(in the rows, 128 means zero)
One turn moves every row onto another: examples first, then more rows asked:
z569: [ 88 136 115 135 110 135 149 140 129 114  92 119]
z413: [103 122 123 110 110 122 107 129 161 145 175 122]
z31: [124 148 119 160  94 121 114 140 156 162 122 126]
z343: [ 86 113 159 142 126 150  96 121 156 106 144 132]
z158: [126 122 116 113  92 172 120 165 170 133 145 122]
z973: [137 141 124 162 115 143 102 118 137 155 120 121]
z287: [138 138 114 122 104 151 110 132 136 136  88 110]
z209: [110 139 130 149 102 168  79 111 168 127 132 119]
z104: [ 91 111 161 148 139 134 111 127 136 118 139 135]
z868: [103 114 114 115 100 115 103 119 170 151 157 120]
z285: [ 94 121 140 150 109 103 129 125 124 140 124 148]
z814: [ 71 134 145 130 102 143 107 123 140 107 154 154]
z126: [ 92 124 146 142 109 164  83 117 167 111 139 125]
z60: [ 92 157 114 130 101 168 131 155 156 106 118 108]
z912: [104 159 125 140  84 159  90 138 172 129 153 131]
z923: [102 155 109 137 100 158 132 159 160 118 106 103]
z450: [ 76 145 120 124 111 159 141 141 129  94 115 125]
z59: [ 83 148 137 133  92 158  97 128 159 111 159 145]
z234: [ 96 119 152 104 127 157 115 151 139  96 122 121]
z70: [107 119 151 109 134 144 127 145 119 106 116 126]
z907: [ 98 140 110 142 105 134 144 147 142 124  87 111]
z927: [104 116 120 114 107 118 106 127 172 148 168 119]
z437: [106 122 109 110 104 119 110 105 138 150 162 133]
z896: [105  89 118 111  98 136 138 122 122 129 112 152]
z835: [ 82 152 118 125 106 169 134 151 144  95 120 118]
z61: [101 123 145 105 113 168  99 147 161  97 117 114]
z410: [102 114 122 101 100 175 127 137 131 112 150 148]
z629: [106 125 114 109 111 121 112 114 139 145 172 133]
z727: [136 132 125 123 119 139 123 134 116 135  92 116]
z681: [105 125 117 110 114 125 110 124 149 144 176 129]
z228: [122 124 138 117 130 137 131 142 108 125 103 125]
z45: [ 98 101 120 104 102 155 133 124 119 116 134 155]
z122: [118  89 115 122  91 128 137 134 139 146 102 139]
z101: [104 118 106 112  99 115 105 103 148 152 153 130]
z84: [111 120 152 156 140 125 119 126 124 137 132 132]
z207: [103 149 108 141 101 145 139 154 153 125  95 104]
z76: [112 134 129 160 102 103 124 133 137 156 117 137]
z22: [130 131 137 162 131 129 116 123 123 151 124 127]
z540: [ 76 124 147 139 109 119 120 122 126 117 139 155]
z51: [116 123 120 105  98 181 120 155 153 119 156 136]
z476: [104 115 109 115  98 114 103 109 162 152 152 124]
z552: [113 132 129 111  98 171  95 141 167 109 104 106]
z18: [ 78 138 120 129 112 144 147 138 124 103 104 126]
z919: [120 157 119 152  84 143  99 141 170 149 138 124]
z325: [129  97 112 127  90 134 131 150 160 150 106 123]
z832: [129 135 117 119  95 164  97 135 158 127  92 105]
z712: [127 144 121 158 103 159  86 112 156 145 122 117]
z417: [134 111 113 121  89 153 124 162 174 148 125 118]

z126 goes to z209
z59 goes to z912
Now find these:
z832 goes to z287
z158 goes to z417
z101 goes to z437
z923 goes to z207

One turn moves every row onto another: examples first, then more rows asked:
z662: [120 124 111 145 104  95 128 148 156 123 135 131 139 127 133 119 151 129
 110]
z793: [113 122 156 121 128 127 134 139 134 126 140  88  86 131 138 114 112 143
 132]
z132: [ 80 119  87 118 116 131 119 129 144 118 125 115 133 122 112 120 141 125
 107]
z235: [121 150 131  95 135 157 120 101 103 117 121 106 120 108 134 111 149 119
 166]
z879: [127 119 122 121 153 112 164 118 120 105 126 123 143 105  94 123 108 163
 130]
z840: [133 124 116 115 134 157  80 134 106  87 145 135 156 103 134 138 142 140
 136]
z805: [112 131 100 127 154 159 143 149 117 143 124 142 104 106 110 135 124 109
 119]
z474: [138 116 132 117 140 136 124  79 119 114 132 145 119  96 160 148 108 128
 144]
z767: [151 144 109 114 147 121 109  94  98 129 139 143 133  98 144  93 124 126
 140]
z347: [136 120 172  98 117 121 160 108 125 115 121 118 119 120 143 115 112 138
 149]
z481: [145 136 139  94 151 148 114 143 124 135 110 123 100 124 119 124  99 101
 143]
z991: [142 138 110 112 130  90 143 118 123  96 159 134 137 126 110  94 116 119
 115]
z710: [112 111 105 131 153 134 139 134 130 119 129 134 105  76 144 158 116 142
 135]
z395: [147 117 131 135 129 119 130 136 133 109 115 167 176 124 132 130 129 134
 128]
z780: [130 144 104 143 144 102 140  78 131 117 144 144 122 109 121 121 125 126
 151]
z295: [155 127 161 113 128 134  99 138  97  83 147 125 107 131 125 119 120 145
 135]
z664: [138 149 131 137 133 130 118 141 114 114 158 126  88 129 107 111 107 133
  92]
z233: [101 128 154 130 126 152 105 124 111  86 166 127 132 138 120 148 126 149
 143]
z950: [109 127 113 112 121 171 125 131 145  77 123 115 133 124 106 126 156 139
 129]
z255: [106 129 108 123 130 136 114 120 114 136 117 130 129 102 168 139 137 154
 164]
z774: [121 141 148 131 122 147 115 133 152 147 113 123 134 117 115 140 112  88
 116]
z189: [136 130 171 114 126 132 121 131 139 117 175 111 109 134 101 122 140 124
 150]
z26: [157 151 135 103 116 134 113 151 133 130 125 142 149 138 128 115 132  95
 112]
z528: [135 142 118 133  97 134 115 128 137 120 165 111 121 124 116 108 172 126
 113]
z487: [115 141 107 131  97 121  92 123 129 141 133 150 147 130 107 128 120 114
 111]
z745: [126 126 118 136 134 136 100 131 109 155 115 170 119 116 141 142 121 153
 126]
z110: [116 114 135 114 138 127 152 148 151 116 141  95 127 137 104 128 119 152
 161]

z991 goes to z481
z950 goes to z879
z395 goes to z664
Now find these:
z767 goes to z26
z132 goes to z110
z793 goes to z255
z233 goes to z780
z745 goes to z528
z189 goes to z474

One turn moves every row onto another: examples first, then more rows asked:
z358: [139 148 132 135 143 142 128 121  97 120 120 119 148 136 113 100 119 141
 127 128 106 139 124 112 141  96 128  97 121 101 138  99 115 104 118 131
 122 150 141 132 103 161 116]
z95: [138 111 134 132 132 127 129 122 156 121 132 111 114 115 177 164 127 110
 118 136 118 153  70 107 151  99 109 107 126 144 135 140 141 120 123  90
 129 130 147 123 142 121 127]
z230: [135 113 131 124 144 122 129 156 113 134 149 125 119 144 147 137 124 115
 114 127 160 123 196 134 123  98 125 145 113 103 136 110  96 147 128 127
 127 139 133 136 122 127 121]
z705: [129  78 118 103 117 121 110 146 118 119 131 128 117 162 134 148 112 109
 127 139 124 125 160 143 105  88 151 174 119 118 124 105 143 117 125 122
 123 124 138 126 128 119 143]
z397: [111 147 129 127 127 127 139 112 141 129 158 138 127 153 141 142 128 137
 112 125 134 104  82 139 124 162 186 136 134 117 103 101 159 169 128 117
 135 116 134 136 123 139 135]
z495: [122 122  99 137 123 107 122 139 157 129  97 126 114  93 119 134 143  99
 130 153 137 130 114 156 131 135 150 140 111 163 129 137 163 128 165 111
 131 127 110 120 150 115 131]
z941: [140 103 117 127 120 131 111 153 125 119 130 123 113 144 138 141 122 112
  98 138 145 132 180 152 136  77 134 168 115  94 141 112 131 130 143 115
 128 128 138 125 123 124 133]
z149: [116 111 143 134 127 146 145 116 163 125 147 102 131 134 184 159 105 128
 123 135 115 151  92 106 134 129 147 105 161 128 114 140 149 118 115 118
 114 139 153 117 132 107 143]
z118: [133 135 146 129 142 121 153 128 146 149 127 133 142 129 139 102 115 118
 123 139 158 137 135 131 131 162 189 126 135 172 130 143 107 135 133 141
 117 147 116 126 125 109 111]
z742: [ 96 144 123 125 124 130 126 128 108 123 112 139 123 124 127 134 140 153
 143 133 101 138 103 118 117  89 135 133 127  92  93  91 133  84 106 141
 132 143 114 131 128 130 146]
z231: [159 158 136 129 137 107 146 112 142 132 135 152 102 120 149 152 150 136
 101 119 112 118  97 122 133 117 184 151 123 130  94 115 147 152 135  84
 135 130 146 126 141 119 141]
z739: [182 174 137 124 120 120 139 114 144 165 135 148 120 116 129 150 154 128
 125 115 121 136 121 107 106 114 142 139 109 144 132 128 136 139 169  88
 126 123 143 136 136 152 119]
z963: [128 144 112 130 124 114 150 149 155 143 114 124 123 109 121 112 129 130
 100 133 160 156 135 159 141 144 153 128 121 156 128 142 130 144 174 129
 129 150 101 131 129 118 111]
z464: [126 154 119 133 128 129 130 132 115 126  96 121 135 133 126 112 128 164
 128 137 101 170 119 121 127  70 140 121 121  89 112 106 130  94 124 119
 129 143 129 125 120 148 128]
z106: [122  87 131 100 141 113 130 150 105 131 149 129 123 162 146 143 114 111
 143 128 140 117 176 128  93 108 142 152 117 127 120 103 111 133 109 132
 119 132 131 136 129 123 129]
z313: [109 140 134 128 139 142 126 119  91 118 134 135 134 126 112 126 132 128
 144 124 106 107 109 110 134 113 120 110 129 105 118  84 118  93 102 155
 124 150 123 135 111 145 135]
z873: [135 127 145 124 128 129 139 142 163 127 143 122 121 115 142 145 133 128
 116 125 142 159  80 129 126 110  60 112 134 157 135 138 136 129 140 117
 135 134 142 133 116 132 124]
z414: [114 126 153 125 122 147 156 135 171 131 160 113 135 136 151 141 111 147
 122 124 139 159 103 127 109 142  97 108 169 141 116 136 139 128 132 144
 117 143 148 127 109 118 139]
z503: [126 113 134 134 139 117 125 115 147 133 108 140 133 114 136 127 129  88
 154 157 134 110 113 125 122 153 187 137 124 177 129 137 139 121 122 125
 118 125 128 116 147 104 132]
z692: [133 159 129 120 111 141 131 114 143 162 157 133 143 149 121 139 132 130
 134 121 148 121 107 125  96 159 145 122 119 133 140 117 147 156 161 120
 126 109 132 145 115 172 112]

z503 goes to z495
z705 goes to z941
Now find these:
z692 goes to z397
z464 goes to z358
z149 goes to z95

One turn moves every row onto another: examples first, then more rows asked:
z632: [169 170 136  97 140 133  98 142 109  99 122 147 159 140 167 137  82 124
 115  93 130]
z119: [155 152 120 149 170 143  65 129  85 162 127 150 147 136 164 146 112 128
 114  89 106]
z874: [139 145 129 151 174 145  78 119  85 171 140 141 141 122 153 138 108 135
 120  75 117]
z997: [ 84 169 127 123 155 140  99 145 147 119 109 134 166 136 152 167 102 137
 133 124 112]
z156: [136 165 149  96 154 140 145 144 127 166 114 126 137 137 149  90 145 133
  93  91 136]
z541: [ 83 166 130 123 149 145 108 147 137 109 102 139 158 137 148 170 108 140
 128 126 113]
z995: [156 176 128  90 161 129 107 145 144 174 113 129 149 150 166 106 142 126
  96 111 127]
z644: [128 161 128 125 198 141 119 169 112 176 128 113 152 146 168 151 146 118
 152 114 107]
z172: [116 156 145 123 184 151 150 166  91 153 108 124 129 140 155 138 159 126
 148 103 102]
z32: [155 150 127 146 159 152  75 125  74 142 115 160 137 146 157 149 119 127
 111  91 102]
z351: [144 169 145  95 150 141 140 145 120 150  98 140 131 155 154  99 154 128
  90  99 133]
z652: [ 78 165 137 123 149 148 113 142 134 109 104 136 160 136 145 166 109 145
 130 118 114]
z600: [144 167 135  95 165 136 122 143 139 183 124 119 149 138 156  98 139 132
  97  98 137]
z557: [130 135 137 151 164 154  98 113  72 154 129 149 132 121 145 132 116 139
 115  71 114]
z115: [137 169 127 121 189 143 114 174 105 159 109 126 143 160 173 157 153 114
 147 124  95]
z587: [132 164 141 123 179 151 137 169  90 144  97 131 131 157 164 149 158 115
 145 114  98]
z766: [165 168 136  99 151 128  93 140 124 122 140 137 168 127 166 136  75 131
 122  91 136]
z798: [112 153 140 126 197 144 139 162 105 176 127 112 138 133 157 138 145 124
 153  99 108]
z102: [ 79 164 132 126 157 141 105 143 141 124 114 129 165 131 146 163 100 142
 132 118 117]
z65: [148 159 141 100 150 133 111 131 117 125 147 128 163 116 155 121  71 134
 123  79 142]
z377: [142 153 154  98 145 138 128 133 105 108 132 135 153 120 148 118  78 136
 117  77 142]
z691: [152 158 149  97 136 140 123 137  97  91 117 150 152 130 156 129  84 133
 115  85 132]
z902: [ 71 159 135 128 156 147 116 139 134 121 113 131 162 129 143 163 106 143
 134 113 116]
z658: [162 179 134  91 149 134 119 152 128 154  99 142 140 160 167 110 145 122
  90 110 126]
z954: [140 145 138 148 154 154 100 122  64 134 111 159 127 136 147 141 124 137
 108  76 108]

z541 goes to z102
z954 goes to z119
z65 goes to z691
Now find these:
z351 goes to z995
z115 goes to z798

One turn moves every row onto another: examples first, then more rows asked:
z860: [110 108 101 112 142 125 112  96 126 111 148 108 140 119 106  84  79 147
  86 109 152 142 147 155 141 127 200 125 116 134  77 132 105  93 130  98
 100  98 132 128 119 105 183 115  84 104 124 110 140 134 140 166 137 129
 174 136  69 143 125 138]
z726: [114 116 150 112 124 132 136  91 104  72 131 156 120 113 125  42 118 114
 124  95 189 143 152 135 125  98 157 138 158 120 109 105 134  70 143  72
  75 114 149 123 118 148 109 124 100 121 130 134  92 148 147 155 122 150
 182 179 102 153 120 162]
z246: [119 138 117 144 145 147 109  95 154 102 156 189 165 127 124  52  66  94
  92  95 165 113 163 137 123  87 153 142 151 155  81 132 129  77 120 101
 138 115 130 140 145 167 136 129 133  91 140 164  98 145 116  98 121 164
 178 136 124 161 123 161]
z428: [ 86 135 145 132 129 143 131 107 130  83 136 135 189 108  97  87  76 112
 147 102 172 135 140 146 119  87 182 170 106 166  66 131 126 102 130 109
 104 130 152 115 125 132 160 147 117 108 172 156 132  88 147 132 132 168
 139 121 104 152 150 171]
z951: [174 112 117 124 133 134  95  88 124 122 149 141 156 131 106  83  89 130
 125 111 175 141 158 145 144  79 144 125 141 136  88 131 114 114 126  97
 107 103  83 115 128 146 119 128 118  64 156 151 153 175 123 144 142 152
 168 117 115 136 147 149]
z812: [151 115 127 118 130 134  94  83 124  86 152 133 138 130 155  72  73 144
 104 104 176 147 175 161 143  84 133 147 142 139  99 135 142 101 137  90
  94 113 141 133 124 127 109 128 112 160 153 104  93  97 164 139 136 147
 183 195 112 152 156 161]
z665: [ 96 119 118 113 110 156 115  96 111  78 167  97 157 116  92  37  69 104
 104 103 167 163 148 120 122 122 184 134 148 162  66 125 122  90 116 108
 110 123 136 128 137 133 158 136 155  99 151 156 136 125 142 136 164 141
 191 168  80 131 143 145]
z52: [115 109 133 126 138 133 152 101 118 107 158 131 153 133 150  60  73 113
  88 110 161 149 156 159 140 110 174 130 137 132  89 122 170  87 149 109
 114 110 123 149 131 152 136 140 124 135 160 165  54 209 149 140 140 143
 174 118 115 140 152 166]
z575: [ 75  91 137 123 113 147 130 130 152 112 148 148 167 141  96  97  42 123
 105 119 175 141 165 150 150  93 178 145 121 150  74 105 119 101 123 104
 113 132 170 140 114 135 139 153 121  96 138 128 100 111 190 170 133 185
 141 112 105 145 165 160]
z141: [125 118 126 115 118 142 141 137 123 112 153 140 161 122  86 121  83 142
 144 108 152 151 152 153 135 106 189 149 140 139  87 138  90 102 136 115
  93 145 161 113 135 122 170 168 128 112 152 121 115 144 171 141 145 151
 163  95 105 152 133 166]
z9: [138  86 121 147 146 108 116 110 127 103 135 109 153 113 130  69  89 163
 103  95 188 132 148 133 127 100 152 113 138 125 104  99 122 107 136  91
  87 106 171 136  82 175 120 119 118 129 148 118 113 139 131 125 141 160
 200 170 124 130 117 164]
z34: [130 118 114 140 147 135 142  73 104  72 174 151 133 134 144  83  77 117
 118 100 158 155 150 167  83 113 167 134 118 130  76 133 137 104 164 111
  95  85 120 140 109 129 135 125 149 117 171 121  92 145 185 103 113 157
 182 132 161 151 165 151]
z173: [136 107 114 145 133 149 154 112 157 115 153 159 147 169 123  85  73 102
 100 131 182 126 185 167 134  83 164 133 135 126  97 149  97 100 124  56
 108  76 109 157 100 114 141 115 138  87 132 114 110 142 147 121 105 170
 176 145 117 152 153 155]
z128: [ 78 104 122 115 136 137 105 118 123  99 151 140 165 134  97  44  80 103
  60 117 136 145 159 149 138 126 153 135 141 129  91 128  98 102 137 113
 101 109 137 145 110 119 172 131 109  66 159 108  90  82 176 140 139 148
 177 168 116 145 152 164]
z641: [ 95  88 136 154 133 138  99  86 133 115 119 116 139 120 159  76  97 138
  99 116 175 135 178 163 109 117 150 140 118 121  62 114 148 108 145 115
 101  81 132 136 103 134 110 137  98  95 193 149 118 171 147 128 118 169
 164 121 121 151 165 125]

z9 goes to z812
z428 goes to z141
Now find these:
z173 goes to z246
z34 goes to z52
z665 goes to z860

